Each row has a name. Each piece below is followed by the name of the row it came from, unless a question asks for something else. Each question is about the rows just above it. Places in a row count from 0.

Columns, left to right: V F P D A K S
X: [-80 -36  25  47  42  -6  75]
G: [-117  -47   -1   47   48   57   76]
L: [ -55 -117  -49   74  103   64   99]
W: [-24 -53  47  -1  48  19  74]
Which column holds this, read top down? [-117  -55]
V
[ -80 -117] is in which column, read top down?
V
Which column holds [ -36  -47 -117] top down?
F
What is the next entry after [47 -1 48]?
[19]
What is the next entry after [-117  -49]?
[74]
Give the next entry after [ -55 -117  -49   74].
[103]

Columns, left to right: J H T N R U C Z
M: [-61   7  86 -53  -9  85 -39 -30]
B: [-13  65 -35 -25 -12  65   6  31]
Y: [-39 -12  65 -35 -25  35 -26  41]
Q: [-39 -12  65 -35 -25  35 -26 -11]
E: [  8  39 -62  10 -64 -29  29  -5]
[-39 -12  65 -35 -25  35 -26 -11] is in which row?
Q
[ 85 -39] with +1 step of 1 on every entry:
[ 86 -38]
The row with [-39 -12  65 -35 -25  35 -26  41] is
Y
[-39] with -1 step of 1 on every entry:
[-40]

Columns, left to right: Bor Zufav Veko pif
didiv: [-117   85  -10  -79]
dunid: [-117   89  -22  -82]
tada: [-117   74  -22  -82]
topa: [-117   67   21  -77]
zer: [-117   68   58  -60]
The next entry after [ 85 -10]:
[-79]
Which column holds this, read top down? [89 74]
Zufav
[-117   74  -22  -82]
tada
Which row holds [-117   89  -22  -82]?
dunid
Which column holds this, read top down? [67 68]
Zufav

Columns, left to right: fugu Zabu goz taze
fezum: [  45 -121   29  118]
Fef: [  9  -5 -56  25]
sotu: [ 48  40  82 -28]
[-56] with -1 step of 1 on every entry:
[-57]
Where does [40 82] start? Give its row and place.
sotu, 1

Columns, left to right: Ruvu nodos lafum kupul
rigal: [120  57   4  66]
nav: [ -9 -29  -6 -23]
soti: [-29  -9  -2 -23]
Shift each entry of [-29  -9  -2] by +1 times 1:
[-28  -8  -1]
What is the next entry after [-29  -9]?
[-2]
Which column holds [ 4 -6] top down?
lafum
Which column holds this, read top down? [ 57 -29]
nodos

Columns, left to right: Lodim bigu rufe Vato paz bub
kop: [  2 -12  -9 -13  10  -4]
Bim: [-15  19  78  -8  -5  16]
mavi: [ -9 -13  11  -4  74 -31]
[  2 -12  -9 -13  10  -4]
kop
Shift each entry of [-5] by +1 times 1:
[-4]
What is the next entry after [-15  19  78]?
[-8]
[ -9 -13  10  -4] begins in row and place
kop, 2

Columns, left to right: Koso rut Lag nos Nurel Sepi
sav: [-80  59  25 -37 -77  37]
Fena: [-98 -30 -15 -21   9  51]
sozed: [-30 -98  29 -86 -62  34]
Fuved: [-47 -15  33 -54  47  75]
dugu: [ 27 -37  25 -77  59  51]
Bod: [ -4 -19   3 -50  -5  19]
Where does [ 27 -37] start? Give its row and place.
dugu, 0
Give the next entry after [-80  59  25 -37].
[-77]
The next entry after [-37  25 -77  59]:
[51]
[-80 -98 -30 -47] is in which column, read top down?
Koso
What is the next entry after [-98  29 -86 -62]?
[34]
Row and place where [-98 -30] starts:
Fena, 0
[-37  25 -77] begins in row and place
dugu, 1

Columns, left to right: puzi Gora verun sek Namut gub buz nol bofe
Bir: [ 16   8 -20  35 -49 -41 -45  14  -9]
Vuka: [ 40  17  60  46 -60 -53 -31 -14 -93]
vov: [ 17  40  60 -29  47  30   7 -24  11]
Row and place where [40 17 60] starts:
Vuka, 0
[ 47  30   7 -24] with +1 step of 1 on every entry:
[ 48  31   8 -23]
Shift each entry of [ 16   8 -20  35] by -1 times 1:
[ 15   7 -21  34]
Which column holds this, read top down? [-93  11]
bofe
[16 40] is in which column, read top down?
puzi

Columns, left to right: feved pes kob niz Nuro voba rukud
kad: [ -4 -91 -45   3 -21  25 -77]
Fad: [  2 -31  55 -37  -4 -55   1]
kenog: [ -4 -91 -45   3 -21  25  74]
Nires: [ 11  37  56 -81 -32  42  55]
Raf: [-45   6 -21 -81 -32  21  24]
Move every entry of [ 37  56 -81] by +1 step of 1.
[ 38  57 -80]
[ -4 -91 -45   3 -21  25  74] is in which row?
kenog
[21] with +1 step of 1 on every entry:
[22]

Columns, left to right: Gulo rupu gur Dete Bam Duga Doda kese Kugu
vini: [ 30  -9   7   3  22  23 -12  14  40]
funen: [ 54 -23 -44 -20 110  33 -23 -29  53]
zum: [-17  32 -37  67  29 -67 -39  22 -73]
paku: [  4  24 -73  21   6 -44 -44   9  87]
Safif: [ 54 -23 -44 -20 110  33 -59 -24 -36]
Shift each entry of [-12] by +1 times 1:
[-11]
Row and place where [-44 -20 110  33 -23 -29] starts:
funen, 2
Which column holds this, read top down? [ -9 -23]
rupu

Columns, left to right: Vitim belob guz deme tatug todig
gemi: [-20  -2   8 -35 -21 -61]
Valab: [  47   -5    7   -9  -10 -112]
kapo: [-22   1  -9  14 -13  45]
paze: [ 46   8   6 -19  29  -2]
lired: [  5  -7  12 -12  11 -72]
fumiz: [ 33   5   1   8 -23 -26]
luv: [ 51  -8  10  11  23 -30]
Saros: [ 46  -8  19 -13  -6   4]
The next entry after [  8 -23]:
[-26]
Which column holds this, read top down? [ 8 -7  5 -8]
belob
What is the next entry after [ -8  19 -13  -6]?
[4]

Columns, left to right: reto viri nin Dimik Geko seref Rukug buko zufi
serir: [ 20 -38  48  21  24 -65  53 -10  11]
toka: [ 36  45 -79  17 100  -1 -63  56  11]
Far: [ 36  22 -38  48  21  24 -65  53 -10]
Zil: [ 36  22 -38  48  95   6 -42  77  48]
Zome: [ 36  45 -81  17 100  -1 -63  56  11]
The next entry after [-79  17]:
[100]
[-38 -38 -81] is in which column, read top down?
nin
[ 20 -38  48  21  24 -65  53 -10  11]
serir
[ 22 -38  48  21  24 -65  53 -10] begins in row and place
Far, 1

Columns, left to right: fab vigef Pugo Bifin zotod
kozas: [ -4 -63  25  56  40]
Poko: [-14  44  -9 -56 -60]
Kof: [-54 -40  30 -22 -93]
gozi: [ -25    4  -25  -35 -107]
zim: [ -4 -63  25  55  40]
Vuzo: [ -54  -49   12  -17 -122]
[-35  55] is in which column, read top down?
Bifin
Move every entry of [-63  25] by +1 step of 1.
[-62  26]
[-40  30] with +1 step of 1 on every entry:
[-39  31]

Columns, left to right: tifek fid Luki Gizo dumel salu Lufis
zirot: [-8 49 48 98 28 78 91]
tiri: [ 65 -19  78 -87 -79  40 -33]
Tifu: [ 83 106 -65  36 -24  58  98]
lokag: [104 -65  36 -24  58  98  12]
gurep: [  9  25 109  36  71 -53 -43]
komez: [   6   19   54 -109   87   96   69]
zev: [  6  36  71  36 -53 -43 109]
liv: [ 47 -39  61  71  20  55  69]
lineg: [  73   65  -67    8 -106   94  109]
Dis: [ 47 -39  61  71  20  55 -75]
What is the next entry after [-19  78 -87 -79  40]?
[-33]
Shift each entry of [-65  36 -24] by +1 times 1:
[-64  37 -23]
[106 -65  25  19  36 -39  65 -39] is in which column, read top down?
fid
[58] with -1 step of 1 on every entry:
[57]
Which column holds this, read top down? [-43  55]
salu
Row and place where [ 71  36 -53 -43 109] starts:
zev, 2
Where does [106 -65  36 -24  58  98] start? Give its row and place.
Tifu, 1

Columns, left to right: rel Gop dizo Dig libep Pogiv gusul pav muzem
vare: [ -2  -1  23 -14  33  -2 -11  10  22]
zof: [-21  -9   5  -5 -28  59 -29 -34  27]
Baf: [-15  15 -35 -37  24  67 -12 -23 -29]
sopad: [ 17   2  38 -33  87 -20 -39 -39  27]
Boku: [ 24   2 -16  42  22  22 -37 -27  31]
sisod: [-20 -24 -43  27  68   2   9 -16  48]
Pupu: [ 13 -12   9  -9  47  26 -38  11  90]
novov: [-56   6  39   8  39   9  -1 -10 -14]
zifu: [ 20 -28  -3 -40  36  37   8  -9  34]
Which column holds this, read top down? [17 24]
rel
Shift each entry of [39  9 -1] by +1 times 1:
[40 10  0]
What is the next entry after [-21  -9   5]?
[-5]
Which column holds [ 23   5 -35  38] top down?
dizo
Row and place where [-20 -39 -39] starts:
sopad, 5

Columns, left to right: zovi dema Mumu bapob kare Guvu basi melim
Lav: [ 38  58 -29 -44  70  24 -89   2]
med: [ 23  67   2 -34 -41 -22 -29  21]
dogi: [-59 -23  38  45  47 -42 -50  17]
Niviv: [111  36 -63 -58 -89  24  70 -16]
Vef: [ 58 -29 -44 -26  29  -2   2  -5]
kufo: [-56 -57  38  18  15  23  29 -12]
Row and place where [ 58 -29 -44  70  24 -89   2] starts:
Lav, 1
Which column holds this, read top down? [ 67 -23  36 -29 -57]
dema
Give the next entry after [-89  24  70].
[-16]
[ 58 -56] is in which column, read top down?
zovi
[67] with -1 step of 1 on every entry:
[66]
Which column holds [-50  70   2  29] top down?
basi
The next entry after [-56 -57  38  18  15]:
[23]

Columns, left to right: sanor rifid Fekub guv
Mim: [ 95  41  24 -62]
firud: [-22   9 -36 -27]
ner: [ 95  56 -10 -39]
Gumu: [ 95 -22   9 -38]
rogal: [95  4 57 13]
Zet: [ 95  41  24 -45]
viven: [ 95 -66  17  31]
The next entry after [ 95 -22]:
[9]
Row and place where [-22   9 -38] starts:
Gumu, 1
Move every entry of [95  4] by +1 step of 1.
[96  5]
What is the next entry after [ 56 -10]?
[-39]
[-22  95  95  95] is in which column, read top down?
sanor

Columns, left to right: mivi mito vot dufa kor bivu rago pilep
Gabem: [ 22  49 -43 -71   5   0  39  18]
bevot: [-32 -33 -29 -46 -38  44  13  60]
marid: [-29 -70 -40  49  -3  -5  50  48]
Zuvo: [-13 -40  -3  -5  49 -70 -59 -29]
Pitu: [-19  17  59  81  -4  36   0 -99]
Which column holds this, read top down? [-59   0]
rago
Row and place where [-32 -33 -29] starts:
bevot, 0
Which column holds this, read top down? [-33 -70 -40  17]
mito
Where does [-40  -3  -5  49 -70] start? Give its row and place.
Zuvo, 1
[ 22  49 -43] with -1 step of 1 on every entry:
[ 21  48 -44]

Columns, left to right: Tiko sako vos revab Dezin mafa Bemu Popo
luta: [-30 -14  72  -9 118 -10 114 -33]
foni: [-48  -9  71 -10  61  10  74  52]
faba: [-26   9  68 -52  60  -6  16  69]
tubis: [-74 -50 -19 -49  80  49  53 114]
bevok: [-10  -9  72 -14 118 -30  14 121]
vupu: [-56  47  88 -69  53  55  91  29]
vefo: [-46 -37  59   9  31 -13  55  35]
gof: [-57  59  54   5  48  70 113  45]
Ridid: [-84 -39 -30 -81  21  66  43  68]
Dufe: [-57 -76  50  79  30 -20  94  36]
Which column holds this, read top down? [-33  52  69 114 121  29  35  45]
Popo
Where does [-48  -9  71] start? Give its row and place.
foni, 0
Move every entry of [-69] by +1 step of 1.
[-68]
The next entry after [-10  -9  72 -14 118 -30]:
[14]
Move every entry of [-9 72] by -1 step of 1.
[-10  71]
Which column holds [ 68 -19  72  88  59  54 -30] top down?
vos

Columns, left to right: pobu zivo gitu lin nem Dereb zovid kuru
Fuvef: [-53  23  39 -21 -14 -70  -5  -7]
Kimu: [  6  -3  23  -6  16 -30 -15   6]
fozo: [110 -62  -4  37  -2  39  19  -7]
vez: [ 34 -18 -25  13   0  44 -18   4]
Mub: [  9  -8 -38  12  -2  53   8   8]
dida: [ 34 -18 -25  13   0  44   7   4]
fifoz: [ 66 -42  63   8  -5 -66  -1  -8]
The next entry after [-42  63   8]:
[-5]
The next entry after [ 66 -42  63   8  -5]:
[-66]
[-30] with +1 step of 1 on every entry:
[-29]

Columns, left to right: soza tal migim Puz
gar: [-73 101  33 -10]
doke: [ 75 -24 -24 -17]
Diraf: [-73 101  72 -40]
saz: [ 14 -18   8 103]
muki: [ 33 -32  53  56]
Tif: [ 18 -15 -24   5]
maf: [ 75 -24 -24  56]
[-73 101  33] begins in row and place
gar, 0
[-73 101  72 -40]
Diraf
Move every entry of [ 18 -15 -24] by -1 step of 1.
[ 17 -16 -25]
Give the next entry after [ 18 -15].
[-24]
Which column holds this, read top down? [ 33 -24  72   8  53 -24]
migim
Which row holds [ 75 -24 -24  56]?
maf
[-24] with +1 step of 1 on every entry:
[-23]

Columns, left to right: Guf lud feru bina kofal mal mide Rit nal
dom: [ 53  16  -8   7 -20  10   6 -26 -31]
nube: [ -6   1 -16   2  10  98  -6 -38  26]
gosa: [-10  10  -8 -16 -13  30 -15  34  22]
nor: [  1 -54  -2   2  15 -60  -6  11  -4]
vutu: [-32 -10 -51   1   3  80 -16 -24   6]
[ 16  -8   7 -20  10   6 -26 -31] begins in row and place
dom, 1
Where does [ 30 -15  34] start? Give its row and place.
gosa, 5
[-54 -10] is in which column, read top down?
lud
Give the next entry after [ 98  -6 -38].
[26]

Columns, left to right: pas sog Puze fedal Tideg neb Sada
Sesog: [-14  25  -7  57 -34   1   9]
bik: [  9  85  14  71  22 -16  29]
lafa: [-11  52 -20  84 -87  26 -32]
foz: [ 67 102 -33  59  14 -39 -26]
tisi: [-28  30 -15  25  -7 -63  86]
fuvib: [ -8  16 -16  18 -39 -23  31]
Where does [-15  25  -7] start? Give its row and place.
tisi, 2
[-11] with +1 step of 1 on every entry:
[-10]
[-16  18] begins in row and place
fuvib, 2
Move every entry of [102] by -1 step of 1.
[101]
Move every entry of [-7 57] by +1 step of 1.
[-6 58]

